Each row has a name. Each question is about the rows just above it. Places in a row count from 0.

Columns, left to right: dafan vete Gapim sidi
S: [ 68 134 118 131]
D: [ 84 109 111 119]
W: [ 87 131 117 125]
A: [ 58 136 107 122]
L: [ 87 139  88 126]
X: [ 80 135  91 110]
M: [ 74 128 109 114]
C: [ 91 120 105 108]
F: [ 80 131  98 108]
Q: [ 69 129  87 122]
U: [ 78 127  92 134]
[87 80 74 91] is in which column, read top down? -> dafan
Which column holds this, read top down? [139 135 128 120 131 129] -> vete
Changed C: [ 91 119 105 108]. Place and old value: -> 1, [120]
Which column holds [126 110] top down? -> sidi
[105  98] is in which column, read top down? -> Gapim

Columns, left to right: ked tof res teg gized
kolur: [ 61 124 104  69 160]
gakib: [179 157 114 160 105]
Vik: [142 151 109 151 108]
gorak: [103 160 101  86 142]
linib: [ 68  93 164 154 119]
Which column holds [104 114] top down? -> res
One entry of gakib was changed: [179 157 114 160 106]. Where, and from what? -> 4, [105]
Which column holds this, read top down? [151 160  93] -> tof
Changed gakib: [179 157 114 161 105]. Place and old value: -> 3, [160]
Shared by gakib and kolur: -> [160]

Columns, left to right: lare bov Domis vif vin Vinad vub Tavak
Gibod: [ 99 147 152  93 151 113 116 152]
nilap: [114 111 144 148 152  94 108  93]
pak: [150 124  63 124 162 109  97 158]
Changed nilap: [113 111 144 148 152  94 108  93]. Place and old value: -> 0, [114]
Where do [150 124  63 124 162 109  97 158] appear? -> pak
Changed Gibod: [ 99 147 153  93 151 113 116 152]. Place and old value: -> 2, [152]

Columns, left to right: gev Bezi mam logi Misol Zuz vazo kagu tesok rorez
sugol: [210 136 149 131 102 192  81  81 103 130]
rato: [141 124 112 110 108 125  86 104 150 134]
nuva: [150 121 152 141 118 141 106 111 126 125]
Tis: [150 121 152 141 118 141 106 111 126 124]
Whose row is [150 121 152 141 118 141 106 111 126 125]? -> nuva
[103 150] is in which column, read top down? -> tesok

Columns, left to right: tor vib gunuk Boze fiz
zaga: [140 139 211 125 129]
mirif: [128 116 202 150 129]
Fik: [137 116 202 150 129]
One entry of zaga was changed: [140 139 211 126 129]. Where, and from what? -> 3, [125]
Which column holds [211 202] top down? -> gunuk
[116 116] is in which column, read top down? -> vib
Changed mirif: [128 117 202 150 129]. Place and old value: -> 1, [116]
The one value in zaga and mirif: -> [129]
Where does [140 139 210 125 129] differ from zaga, and what was there? -> 2, [211]
Where does [128 116 201 150 129] differ from mirif, and what was there? -> 2, [202]

Columns, left to right: Tef rigak til gim Mado gokob gidev
zom: [171  76 121 165  55  80 108]
vos: [150 170 171 141  85 108 105]
Gomiz: [192 162 150 152 106 155 153]
tel: [133 121 169  75 177 100 104]
lut: [110 153 127  67 207 146 122]
Mov: [173 120  96 175  61 125 121]
Where do [133 121 169  75 177 100 104] appear? -> tel
Shared by tel and zom: -> [121]
Which value is in both Mov and tel? -> [121]
One entry of Mov was changed: [173 120  96 175  61 124 121]. Where, and from what? -> 5, [125]
Which column holds [105 153 104 122 121] top down? -> gidev
[165 141 152  75] is in which column, read top down? -> gim
Which column holds this, read top down? [165 141] -> gim

Columns, left to right: tup Nilo fikuf zoz
Sumun: [ 88  50 170 178]
von: [186 157 178 159]
Tuvas: [177  97 102 113]
Dol: [119 179 106  83]
ded: [ 91  67 169 155]
vepo: [144  99 112 160]
nas: [105  68 178 140]
kuz: [163 139 178 180]
kifu: [ 92 179 131 124]
Shared by kuz and nas: -> [178]
Which value is in both nas and Sumun? -> [178]

Columns, left to right: Pokal limum ruv namel
vas: [123 127 146 133]
Rur: [ 77  62 162 107]
bif: [148 149 120 143]
Togu: [128 149 107 111]
piri: [138 171  66  94]
suzu: [131 132 126 139]
Zete: [109  99 144 121]
Changed piri: [138 171  66  95]. Place and old value: -> 3, [94]
One entry of piri was changed: [138 171  65  94]. Where, and from what? -> 2, [66]

Columns, left to right: nev lib Bito vibov zafa kemu nerik Pofo kize dodek
mutul: [144 153 114 193  85  59 120 136  88 178]
deva: [188  96 162 168  85 102 205 118  50  85]
dize: [111  60 111 119 108  73 117 127 152 103]
Rak: [202  89 146  77 120 181 153 109 126  60]
fumub: [176 150 122 160  91  95 102  91  82 131]
pir: [ 62  87 168  91 141 154 125 187 201 119]
Veri: [100  65 134 154 106  64 142 124 143 126]
The one value in Rak and dize: -> [60]
One entry of Veri was changed: [101  65 134 154 106  64 142 124 143 126]. Where, and from what? -> 0, [100]
Which column holds [193 168] top down? -> vibov
Where does [111  60 111 119 108  73 117 127 152 102] differ from dize, and what was there? -> 9, [103]

